In the rows, 128 means zero.
Where one turn sends some rows of the set: a few examples, then the rows asked:
Vorok: [129 131 117 137 117 147 128  96 129 110 124  91 121 129 133 158 142 126
 121 120 142 136 134 125 130 120 114  78 141 118 153]
fole: [132 140 121 133 107 149 126  97 119 107 128 103 137 134 128 159 135 135
 134 117 136 129 120 117 127 110 111  91 148 136 155]
Rula: [127 121 127 141 110 134 126 106 124 113 152 105 140 119 137 164 125 110
 139 128 140 136 122 102 133 120  98 105 145 124 155]
Reti: [ 98 115 146 131  90 135 137 131 147 160 143 109 123 120 153 149 109 117
 113 124 125 134  97 122 128 115 136  93 135 142 146]
mobeg: [128 129 123 141 105 147 129 104 128 104 122  96 135 124 132 160 144 129
 129 117 138 132 119 119 130 109 112  84 139 131 157]
zesu: [121 119 137 104 101 130 111 137 143 129 145  98 123 127 156 164 163 125
 122 100 120 134 126 110 140 132 146  90 135 142 130]
sigo: [132 134 138 106  92 135  96 127 154 127 155 112 122 148 159 160 141 114
 110 110 118 127 129 108 157 114 114 103 131 117 153]
Kosul: [134 126 131 151 108 132 132 111 125 113 150 109 141 120 119 165 127 110
 137 123 143 139 122 114 131 126 102 105 149 127 161]
fos: [105 114 131 133  99 118 114  99 143 157 161  94 115 151 161 158 115 121
 128 130 131 142 110 121 126 125 144  93 135 142 161]
dep: [107 141 141 124 111 140 113  96 154 152 152 126 122 145 158 156 110 129
 134 121 110 137 116 134 121 113 141  91 139 144 163]
tute: [148 146 131 119  98 146 117 105 140 142 178 114 117 136 149 141 152 142
 130  97 125 148 132 123 149 134 137  92 151 124 157]
pedan: [138 147 152  99  92 160 120 130 137 141 169 111 113 127 157 157 149 122
 124 109 112 142 112 114 140 122 125  99 140 144 143]
vul: [126 121 124 137 121 129 125  98 129 122 150  99 130 128 134 164 121 110
 134 133 142 135 138 108 131 133 100  97 145 115 152]
Fub: [112 134 141 137 100 127 110 100 134 161 151 119 116 161 152 160 104 125
 110 125 145 134 116 114 127 120 146 107 143 132 144]
til: [137 150 136 123  98 137 121 131 143 136 153 112 135 137 133 149 158 139
 116  86 122 139 130 123 140 144 153 108 155 138 145]
rez: [101 108 138 149 105 125 121 148 138 138 143 113 119 129 138 142 123 111
 112  99 141 142 104 129 132 137 150 100 152 125 150]
nezo: [146 140 142 120  91 132 114 150 152 122 144 126 120 146 120 163 134 113
 107  95 127 136 133 136 151 125 118  96 147 127 154]
Mun: [135 131 144 111 102 151 110 137 151 131 156 105 112 140 165 176 151 114
 117 112 126 148 146 112 143 116 132  85 136 126 131]
Gulog: [117 112 131 132  85 113 123 123 148 135 127 115 115 135 143 166 122 103
  89 115 142 128 111 129 144 109 137 100 126 127 151]
zutad: [109 106 139 151 100 127 137 130 149 154 137 122 121 134 138 156 110 118
 103 113 150 137 125 131 136 114 149  82 139 119 141]
luzi: [154 147 154 129  99 145 110 128 147 142 161 126 118 145 126 158 152 137
 117  94 134 142 139 125 148 135 132  87 146 120 148]
Lilif: [134 139 118 129 120 148 128  88 121 114 133  98 123 143 126 159 137 130
 128 119 139 129 134 123 128 119 116  85 146 124 154]
kek: [130 122 143 108 109 136 120 113 149 137 164 129 104 103 166 173 141 107
 132 114 121 151 125 128 137 121 133  84 129 135 142]
Riba: [139 120 131 111  99 140 124 138 141 126 156  99  99 124 153 170 152 114
 128 107 131 160 135 136 136 129 135  72 143 142 139]
dibim: [111 118 124 146 100 124 139 130 146 153 149 118 123 131 135 137  99 132
 123 108 141 147 125 141 130 132 141  82 162 129 151]
Foleb: [132 127 126 149 119 128 135 102 132 122 150 101 133 129 120 164 125 109
 129 127 144 140 139 120 131 136 104  99 149 116 160]
Nutoz: [107 126 143 143 105 134 120 125 164 144 131 127 115 117 144 152 114 128
 123 111 124 147 116 151 123 124 135  70 139 136 159]
bages: [145 154 144 129 104 140 125 108 148 143 169 144 113 111 144 158 137 122
 125 101 125 156 126 142 135 136 136 102 149 132 157]
mib: [143 139 156 119  88 156 132 144 146 139 159 116 114 112 137 152 156 123
 117  98 120 147 112 131 144 129 127  88 139 136 150]
laka: [111 137 150 136  89 133 134 119 139 167 152 120 127 135 134 144 105 129
 115 118 127 133  94 128 125 125 138 105 146 147 156]
tuki: [124 139 126 120  90 121 120 109 133 144 142 137 125 150 138 147 103 124
  99 107 138 119 116 120 145 112 135 115 149 125 146]
nobe: [100 119 138 128 111 130 113 118 126 147 165 113 125 157 150 146 119 113
 126 109 127 129 102 110 133 126 156 117 149 133 153]

nezo moves to tuki
dibim moves to tute
Now these:
rez moves to til
Lilif moves to vul
mobeg moves to Kosul
zutad moves to luzi
laka moves to pedan
bages moves to dep

